Rows are one point carried round by a steady rotation, each followed by how many steps it has turned.
The counts run from 0 to 351.
[ -5  -2   1  14   7  -5  -2  -6  -6  -3  -3   3  17  -4  -8 -14  -3  -8
  10  -2  -6  -3 -17  -2 -16 -12  -7  -2  -7 -14   4  -4  -8   3   2  -3
   0  -6   6] => 169
[  1  18   6  13   7 -12 -11  -8   0  -6  -1   8 -10 -10 -10  -8  13  -4
   4   5   3  -8   8   3   1 -12 -10 -11   5   0  13   2  -6   1   5   3
   8  -2   2] => 203
[ -6  16   7   6  13  -7 -11  -6  -3  -9   1   1 -10  -5  -9 -11  11   0
   8   6   3  -6   5   1  -7  -9  -9 -12  10  -3  15   3  -7   1   2   6
   9  -5   8] => 204
[ -2   4   6  -3   3  -7  10  -3 -15  13   0  -2  -3  -6  -5  -8  -1   9
  18  -5  12 -10  -6  -4  -8 -16  -8   4  12   4  11  -1  -9   6  -6   5
  -2  -5   6] => 237
[ -5  -5   3  12   2  -8  -1  -5   4   6  -9   0  12  -7  -9  -1   6  17
  16   0  -3 -12  -5  15 -13   6  -4  -7   5   0 -10  -2   5  -4   9  13
   2  -7   0] => 67
[ -1  10   2  10   6  -9 -11 -13 -10  -2   8   2  -2 -13 -22  -2   9   2
  12   3  10   1   7   1   1  -7 -11 -11  -2  -2   6   1   1   4   6   4
   3  -4   9] => 245
[ -9   2  10  15   5  -7  -5  -3  -1   1 -20  -3  -7  -9   3  -8   5   0
   3   4  -2 -15   6  11  -1 -10  11  -3   4  -8 -11   7 -10  -5   4  -6
  -2   7  -2] => 76
[ -1   8   2   4  -5  -9  10   8   3  14  -7   4  -6  -4   5  -7   4   9
  19  -2  10 -21  -7   4  -4 -14  -4   0   9   5   7   3  -8   5  -1   8
   3   2  -3] => 194
[-11  -2  10   8  11  -4  -3  -1 -10  -2 -17  -6  -8  -2   6 -11   0   4
   8   2  -4 -15   5   7  -6  -9   8   0  17 -10  -9   6 -14  -4   4  -4
  -1   5  -2] => 77
[-10  -7  -1   1   9  10  -9  -3  -3  11 -15 -17 -12   0  -2  -2   4  -4
   7   4  10 -17  -1   4   1   2  -3  -8   5 -11 -10   3  -3   0  11  12
   3  12   1] => 183
[-11  12  13   9   2  -6   1   2   2  -7 -18   2  -1  -5   6 -12   4 -13
   4  -1   1 -11  -7   0  -9 -21   2  -1   5  -8  12  -1 -10   1  -6  -1
   3  -9   7] => 124
[-20   8  11   9   6   2   1  -2  -7   5  -7  -8  -3  -3  -3 -16   2 -10
   1   5   7  -7  -7   0 -14 -16  -4   3   8  -5  10  -5  -9   1  -9  -3
   1  -2   9] => 316
[  8   2   6  10  -2 -19   3  -8  -5  11  -7  13  -4 -15  -9  -1   0  12
  14  -6   5 -13   6   9   8 -11  -3  -3   6   7  -5   6  -6  -2   6  -2
   0   0  -6] => 154
[-10  -5   3   0   5  10 -15 -14  -5   7 -12 -14  -5  -8 -20   7   8 -12
   3   0  12  -2   3   3   3  -3  -9  -7   1 -10  -5   1   3   1   6  11
   3  -8   7] => 139
[ -9  -5  -2   8   3   4  -1  -9  -4  17   3  -4   7  -7 -21  -1   2   8
  17  -1  11  -5 -13   4  -6   1 -16  -5  -4  -2  -3  -6   6   3   9  13
   0  -5   6] => 328
[-17  -3   4   1   4  11 -12  -4  -1  10 -10 -17  -5  -6 -14   2  12  -6
   3   5  12  -4  -5   9  -4  -1  -5  -5   0  -7  -5   0   3   3   2  17
   4  -7   6] => 140
[-12  -8   0  10  -3  11  -8  -4   2   6 -13  -5  -4  -7 -14   3  -1  -9
   8   3  12 -11  -9   2   7  -4  -5  -8  -8 -13 -15  -1   2  -2  12   9
  -3   0  -2] => 181
[ -6 -11   9  15  -3   5  -6 -11   1   8 -23   2  -3  -9 -11   0  -6  -7
   0  -3   5 -10  -1  12   6  -5  -6  -5   3  -3 -14  -3   0  -7  14   4
  -2   2  -8] => 223
[  0  -8   1  -7   8  -2  -6  -3  -5  23 -15 -17  -2  -7  -1   2   9   6
  11  -7   5 -15  -2   8  -7  -3   0  -1   6  -1  -9   7  -7   7  -1  12
   4  -3   0] => 146
[ -1   5   7  14   4 -12  -5 -10 -12  -4   2  13 -11 -12 -13  -9  -3   6
  10   3   3  -6   8   5   3 -14  -4  -1  12  -1   0   6 -12  -2   8  -5
  -1  -2  -4] => 159
[ -8   4   3   4   8  -4   1  -9  -6  16  -8 -15   8  -4  -2 -10   9 -11
   7  -5   9  -6  -9  -6 -13 -13  -7  -4  -4   0  11  -6  -4   4  -9   2
   1   2  18] => 321
[  6   5  -5   4  11 -10  -5  -4   0   2   1   0  10  -1   0 -10  11   7
  16  -3  -4 -11 -12   0 -16  -3 -13 -14  -2  -6  12  -1  -7   7   6  11
  10  -1   7] => 19
[-15  -3   8  14  -3  -3   5   3   7   1 -22   1   2  -2   2  -6  -4  12
  16   3   2 -20  -6   7  -4  -2   3  -8   6  -6  -7  -1   2 -10  12   9
  -6   6  -1] => 263
[ -2   0   8  15   3 -10   1  -5  -7   5 -18   5  -1 -11   2 -10  -3 -10
   5  -4  -1 -13  -4   3   2 -22   7   2   0 -10  -5   4 -16   0  -1 -13
  -4   2  -2] => 80
[  7   2   1  -5  -4  -8   2   3  -5   6 -14   3 -11  -8  -1   6   3   2
  19  -6  15 -17  -2  -4  11 -17   0   1   3  -6   0  12  -9   6   0   5
   0  -6   0] => 192
[ -6 -10   5  13  -6   0  -6  -9   6   1 -26   3  13  -7 -13   3  -3  -4
   5 -10   0  -9  -6   6   0  -5  -6  -9  -4  -6  -7  -5   6  -7  13  10
  -4 -10   2] => 218
[-11   4   3   8  11  -4  -2  -4 -12  -7  -4  -1  12   0  -3 -18   0   0
  12   2  -5  -4 -12  -4 -19 -10  -5  -3   2 -13  10  -3  -9   3   1  -3
  -1  -9  12] => 168
[  2   6   6  20   1 -13   6  -7  -2  -3  -7  20  -3  -5  -5 -14  -9   4
  11  -2   1 -12  -2   0   1 -13  -8  -8   4   0   9  -1  -7  -6  11  -5
  -3   5  -5] => 350
[ -1  -4   1   0   9  -7  -7  -4  -3  -2 -23  -9   9  -2   3  -2   5  10
  19  -6  -3 -14  -2  -1  -8   2   4 -11  -2 -15  -9   6  -2  -1  10   7
  -1  -1   9] => 257
[ -5   6   7   1   8  -1   1 -13  -3   0 -15  -5   8   3  -2 -10   0  -7
   7  -8   6  -8  -3  -7 -12 -10 -13  -9   7   0  22  -8  -2  -4   3   8
   0   1  14] => 130
[  3  -9  -5   7   9   0 -13 -10  -6  15   1  -2  -7 -11 -17   0   3   6
  13   3   3  -9  -1  10   4   3  -8  -8  -1  -7 -18   4  -6   4  13   9
   4   2  -8] => 334
[ -6   5  16  17  -3 -10   0 -10  -1  -1 -20   7  -6  -9  -5  -8  -2  -5
   1  -3   6  -9   9   7   5 -15   0  -3  10   2   3  -1  -4 -11   6  -4
  -3   4  -1] => 309
[ -5  -8   1  -2   1   4 -11  -3  -3  14 -14  -9  -3 -13 -14   8  11  -4
   8  -4   8  -7  -5   9   3  -9   1   1  -4  -7 -16   6  -3  10   0   8
   3 -12   0] => 144
